Here are some points:
array([-25, -38, 19, -26, 37, 21, -22, -2, 20, 11, -41, 23, 11, -39,
       14, -70, -94, 24, 55, -17, 13])
array([25, -6, -38, -33, -47, -15, -18, 17, -54, -25, -5, 5, -8, 40,
       -27, 31, 44, -34, -62, -22, 49])
array([-58, -43, 29, 9, 25, 10, -31, 4, 33, 16, -14, 13, -45, -7,
       0, -47, -15, -34, 23, -19, -25])
array([92, 38, -55, -4, -40, -14, 18, -2, -74, -8, 34, 22, 8, 13,
       -30, 6, 31, -41, -65, -22, 23])
array([9, 52, -16, -19, 39, -16, 45, 30, -5, -7, 3, 10, -19, 18,
       42, -40, 9, -42, -32, -34, -29])
array([-2, 11, 16, 24, -21, 12, -3, -11, 65, 6, 56, -20,
       86, -118, -9, -99, -124, 57, 76, 55, -18])
array([-98, -15, 4, -127, 127, 48, 4, 36, 11, -27, -127, 82,
       28, 48, 119, -99, -78, 7, 19, -56, -9])
array([-5, -16, 22, -33, 12, 42, -18, 1, 7, -25, -17, 24, 18, 22,
       -17, -6, -21, 11, 17, 10, 14])
array([-31, 41, -45, 22, -49, -54, 57, 69, -33, 50, -43, -43, 15, -25,
       39, -31, -33, 41, 0, -8, 20])
array([13, -14, 33, 7, -15, 10, -29, -28, 30, -5, -5, 10, -11, 21,
       -34, 32, -14, -48, 48, -20, -6])
array([-53, -36, 16, -42, 28, -8, -19, 15, 7, -2, -42, -16, 3, -7,
       48, 27, -20, 21, 6, -11, -4])
array([33, -1, -1, -107, 32, 4, -35, 0, -67, -2, -74, 38,
       -9, 117, 12, 76, 77, -86, -75, -63, 46])
array([-103, -85, 57, 10, 88, 34, -9, -9, 84, 26, -47, 0,
       -18, -11, 93, 6, -33, 23, 26, -51, -29])
array([39, -38, 13, 76, -79, 4, -24, -6, -2, 33, 39, -35, -30, -21,
       -67, 3, 5, 14, 17, 1, 36])
array([48, 77, -17, 34, -60, -26, 11, 20, -42, -49, 63, -32, -6, 41,
       -34, 77, 127, -5, -19, -6, 2])
array([32, 124, -48, 90, -67, -71, 76, 5, 2, -47, 127, -84, -8, -48,
       -33, 3, 98, 25, 40, 19, -45])
array([14, -36, 54, -6, 46, -1, -31, -20, 38, 65, -54, 17, 30, -32,
       31, 2, -93, -36, 48, 10, -26])
array([54, -6, -11, 75, -92, 3, -1, -4, -47, -11, 74, -39, -7, -23,
       -90, -18, 25, 38, 0, 30, 56])
array([-20, 31, -19, -95, 34, -26, 16, 33, -66, -6, -93, 0, -11, 87,
       61, 67, 79, 16, -55, -33, 33])
array([-5, -10, 37, 28, -6, -10, -14, 9, 18, 27, -12, -15, -2, 24,
       15, 57, 11, -23, 42, -13, -16])
array([-9, 21, -47, 39, -49, -4, 16, 3, -28, -26, 80, -10, -9, -55,
       -77, -86, -9, 13, -19, 34, 7])
array([88, 13, -9, 35, -54, -11, -13, -9, -69, -4, 11, -1, -45, 107,
       -49, 124, 127, -76, -95, -34, 53])
array([-14, 20, -52, 8, -55, -61, 26, 27, -61, 18, 14, -53, 22, -8,
       37, 50, 48, 21, -72, -22, 9])
array([-4, -34, -24, -54, 14, -17, 1, -17, -69, -30, -20, -14, 35, 5,
       28, 49, 34, 6, -89, -36, 23])
array([28, 38, -51, 66, -102, -44, 11, 3, -45, -30, 127, -68,
       10, -93, -85, -67, 8, 29, -14, 45, 34])
array([48, 87, -73, -104, 54, -24, 59, 30, -94, -39, 3, 25,
       73, -37, 43, -93, -48, 23, -68, -1, 35])
array([41, 5, 1, -4, -35, 21, -31, -21, 13, 0, -13, 23, -5, 20,
       -44, 13, -15, -27, 25, 50, 3])
array([-36, -77, 32, 90, -14, 18, -13, -51, 74, -9, 37, -17, -22, -55,
       -11, 35, -31, -47, 28, -41, -66])
array([-27, -87, 81, 46, 25, 51, -49, -43, 74, 15, -14, 37, -53, 52,
       -7, 61, -39, -17, 82, 18, -56])
array([12, 8, -45, -127, 27, 9, -8, 21, -85, -39, -75, 67,
       19, 78, 22, 9, 26, -2, -68, -20, 53])
array([-9, -74, 60, 58, -9, 59, -49, -59, 69, 5, 31, 5, -42, -4,
       -54, 21, -11, -7, 74, 29, -32])
array([-21, 26, -15, -117, 48, 30, -1, 1, -2, -32, -24, 58,
       46, -24, 0, -96, -84, 21, 17, 50, -12])
array([-54, 19, -49, 25, -3, -51, 44, 67, -12, 45, -47, -41, -14, 13,
       64, -18, -11, 36, -6, -7, 19])
array([-41, 15, -38, 32, -29, -61, 16, 64, -25, 25, -23, -53, 14, -23,
       59, -23, -43, 15, 3, -34, 8])
array([-79, 0, -15, -106, 63, -23, 8, 20, 12, 3, -42, -26,
       71, -66, 74, -74, -83, 40, 23, -17, -14])
array([-6, 71, -69, -71, -1, -25, 43, 46, -56, -15, 17, -12, 31, -47,
       17, -90, -32, 52, -8, 31, 10])
array([6, 4, -53, 19, -50, -24, 16, -31, -78, -55, 118, -40,
       71, -103, -33, -28, -8, 47, -57, 34, -5])
array([-77, 46, -44, -40, 18, -46, 57, 61, 12, 37, -48, -24,
       35, -56, 93, -98, -101, 67, 33, 3, -2])
array([13, -4, 1, 51, -22, 10, -7, -3, 36, 24, 30, 9, -62, 22,
       -49, -15, 25, -50, -15, 6, -15])
array([-14, 15, 29, 70, -32, -14, 2, -10, 61, 27, 50, -34, 15, -63,
       -17, -29, -61, 34, 106, 50, -50])
16 more points follow, each with its number after it:
array([26, 70, -62, -127, 45, -3, 11, 13, -44, -24, -2, 41,
       51, -36, 13, -119, -72, -6, -13, 32, -5]) 0
array([-69, 5, -5, 56, -3, -30, 57, 44, 69, 68, -62, -33, -13, -19,
       78, -33, -55, 58, 50, -12, -11]) 1
array([-13, 16, -9, 27, -42, -26, 15, -20, -30, -5, 56, -54, 16, -31,
       -29, 25, 23, 54, -12, 39, -9]) 2
array([-53, -9, 16, -54, 46, 14, -12, -5, 25, -8, -15, 6, -21, -9,
       22, -16, -33, -27, 12, -10, -31]) 3
array([44, -16, -25, -47, 38, 51, -23, 8, -30, 9, -57, 65, -11, 59,
       16, 1, 43, -31, -68, -28, 41]) 4
array([-27, 16, 4, -60, 32, 31, 0, 11, 4, -42, 27, 22,
       18, -42, -6, -108, -78, 32, 44, 49, -16]) 5
array([-70, -8, 66, 29, 38, -23, 13, -19, 96, 43, 4, -11, -24, -26,
       53, 9, -61, -55, 85, -5, -71]) 6
array([-36, -54, 8, -4, 1, 1, -6, -28, 5, -14, 25, -35, 42, -75,
       18, -17, -49, 14, -19, -18, -27]) 7
array([-15, 65, -40, 55, -51, -71, 47, 57, -2, 40, 19, -50, 17, -49,
       34, -53, -39, 68, 25, 37, 8]) 8
array([-33, -11, 10, 127, -62, -43, 13, 21, 35, 59, -27, -63, -36, 28,
       17, 72, 27, 11, 29, -9, 11]) 9
array([-7, 27, -15, 27, 17, 30, 2, 2, 3, -20, 92, 19,
       46, -117, -27, -127, -80, 15, 3, 46, -10]) 10
array([-14, -17, 15, -62, 88, 14, 22, 20, 30, 19, -60, 29, -13, 38,
       47, -32, -28, 3, -18, -46, -5]) 11
array([42, 43, 0, 49, -48, -36, 18, -19, -30, -54, 85, -26, -56, 36,
       -56, 41, 93, -8, -5, 17, 15]) 12
array([70, 8, -15, 117, -57, -10, 31, -39, 4, -17, 78, -40, 21, -40,
       -94, 19, 43, 39, -24, 56, 20]) 13
array([-11, 9, 2, -28, 32, -31, 22, 21, 11, 2, -46, -15, -21, 33,
       38, 53, 70, 36, -15, -21, 10]) 14
array([-42, -7, 1, 47, 2, 1, 13, -23, 48, -47, 62, -48, 12, -77,
       9, 41, 47, 43, 53, -21, -63]) 15
Which three of these numbered points are nearest to each point below, ignoring the 3 directions in which the first points spread most? Their numbers follow each, nearest first.
array([36, -36, 38, 121, -88, 2, -23, -23, 29, 36, 17, -44, -27, 25,
       -29, 127, 74, -24, 1, -10, -2]) > 8 14 9
array([-20, 22, -10, 19, -3, -11, 15, -20, 11, -50, 51, -32, 8, -37,
       7, 68, 77, 17, 14, -35, -58]) > 15 14 2
array([19, 122, -45, 52, -61, 0, 50, 36, -22, -81, 111, -33, -23, -35,
       -79, -51, 126, 96, 26, 35, 22]) > 12 14 5
array([38, 18, 15, 36, 22, 10, 31, -14, 36, 11, 33, 3, 20, -21,
       14, -26, -10, -8, 10, 7, -24]) > 11 13 4
array([118, 55, -16, 103, -100, -28, 4, -18, -73, -14, 75, -31,
       -8, 69, -89, 118, 127, -36, -91, 19, 60]) > 13 11 2
array([13, 64, -48, 41, -42, -21, 42, 11, -25, -49, 71, -44, 16, -30,
       -21, 47, 107, 31, -15, -23, -26]) > 15 14 2
array([-26, 52, -10, -22, 90, 48, 40, 31, 27, -12, 19, 56,
       76, -54, 67, -127, -62, 71, -7, 42, -9]) > 10 4 13
array([70, -15, 38, 127, -65, 37, -12, -34, 40, 37, 92, 5, -7, -34,
       -71, 9, 16, -17, 8, 53, -12]) > 4 13 11
array([42, 35, -65, -62, -18, 13, 4, 27, -86, -59, 42, 16, -6, 30,
       -55, -56, 58, 30, -63, 31, 66]) > 5 4 10
array([67, 40, -43, -21, -50, 10, 1, -6, -57, -45, 41, 25, 1, 37,
       -65, 1, 43, 17, -37, 49, 40]) > 5 4 0
array([123, 36, -54, -32, -61, -23, -6, 4, -99, 23, -19, 10,
       9, 41, -48, 34, 43, -26, -110, -7, 74]) > 4 13 0
Here are 16 other points, each followed by its number:
array([24, 13, 36, 61, -29, -6, 4, -27, 46, -26, 37, -30, -59, 21,
       -45, 32, 48, -22, 47, 1, -29]) 0
array([-82, 4, -21, -43, 74, 4, 42, 41, 18, -22, 27, 0,
       69, -125, 86, -127, -125, 100, 5, 0, -19]) 1
array([25, -42, -1, 24, -6, 33, -39, -7, -24, 6, -9, 43, -6, 33,
       -4, 13, 37, -47, -51, -23, 21]) 2
array([12, 103, -45, -127, 74, -26, 32, 59, -42, -9, -50, 32,
       29, 43, 75, -55, 55, -24, -52, -42, -19]) 3
array([-21, 36, -80, -127, 38, -47, 22, 62, -110, -24, -108, 25,
       44, 63, 90, -5, 44, 42, -109, -70, 65]) 4
array([-63, -7, 65, 21, 82, 32, -15, -26, 117, 43, 6, 37, -42, -16,
       8, -79, -74, -65, 78, 14, -88]) 5
array([-28, -33, 61, -7, 28, 2, -13, -7, 42, 23, -49, -6, -22, 32,
       28, 97, 15, 6, 22, -1, -19]) 6
array([56, 1, 11, -22, 25, 11, -18, -33, 2, 44, -17, 23,
       60, -66, 9, -43, -108, -14, 16, 25, -9]) 7
array([1, 22, 2, -100, 43, -30, -8, 16, 1, 18, -80, 19,
       31, 41, 64, 21, -7, -15, -9, -2, -12]) 8
array([3, 13, 15, -60, 23, -5, -25, -15, 3, 33, -36, 24, -52, 50,
       -16, 21, 32, -78, 0, -10, -26]) 9
array([1, 24, -39, 40, -100, -51, 17, -22, -54, -30, 79, -75,
       26, -56, -44, 37, 26, 44, -19, 25, 21]) 10
array([-59, 8, -15, -8, 18, 0, 22, 13, 49, 12, 25, 6,
       -17, -36, -6, -107, -58, 36, 45, 40, -32]) 11
array([39, -67, 41, 33, -12, 19, -59, -49, 23, 19, -25, 23,
       -30, 53, -34, 95, 18, -100, -8, -29, -28]) 12
array([27, -74, 63, 127, -38, 60, -51, -58, 96, 48, 75, -6, -18, -48,
       -75, 14, -9, -32, 52, 44, -23]) 13
array([40, -31, 12, 2, -16, 0, -6, -43, -17, 6, -2, -3, -6, 51,
       -29, 86, 37, -66, -20, -28, 13]) 14
array([-28, -30, -2, -20, 79, 63, 4, 27, 57, 13, -57, 53, 40, -3,
       66, -56, -22, 16, -23, -6, -1]) 15
Which three of these numbered points are nearest to each point below, ignoring the 3 directions in which the first points spread most? Their numbers follow each, nearest first.
array([13, 12, 34, -90, 84, 23, -8, 0, 27, 35, -54, 34,
       56, -46, 48, -83, -110, -9, 27, 10, -6]) > 7 13 12
array([-76, 59, -23, -66, 3, -59, 31, -9, 9, -20, 65, -41,
       7, -117, -21, -127, -112, 32, 92, 60, -45]) > 9 0 11
array([-52, 9, 11, -37, 81, 6, 3, -2, 32, -19, 39, -11,
       36, -93, 32, -127, -105, 0, 19, -9, -61]) > 5 1 12
array([-12, -75, 61, 12, 57, 70, -42, -15, 92, 37, -54, 40, 13, -27,
       23, -13, -62, -37, 18, -26, -16]) > 13 2 15
array([35, -19, -4, 48, -2, 41, 0, 22, 8, 18, -42, 49, 9, 74,
       17, 42, 71, -1, -56, -18, 35]) > 15 13 2
array([10, 12, -11, -95, 46, 1, -18, 8, -26, -3, -54, 45, -2, 39,
       -5, 0, 17, -50, -42, 9, 7]) > 9 13 12
array([-19, 14, -22, 3, -7, -18, 12, 13, -18, -10, 31, 5, -33, 9,
       -22, -58, 5, -2, -7, 20, -25]) > 11 9 0
array([31, 32, -13, 11, -39, -5, -6, -17, -51, -27, 42, 2, -27, 23,
       -48, 15, 42, -10, -17, 28, 15]) > 11 0 14
array([-45, 3, 27, 74, -19, -35, 12, 19, 15, 55, -65, -53, -43, 67,
       37, 103, 49, 5, 10, -18, 7]) > 6 4 10
array([-33, 72, -61, -127, 78, -12, 37, 47, -55, -47, -11, 21,
       29, -13, 60, -127, -45, 27, -39, -7, 20]) > 11 0 5
array([81, 1, -11, 36, -62, -13, -4, -39, -53, -12, 29, -8, -29, 85,
       -72, 107, 91, -65, -61, -17, 16]) > 14 12 8
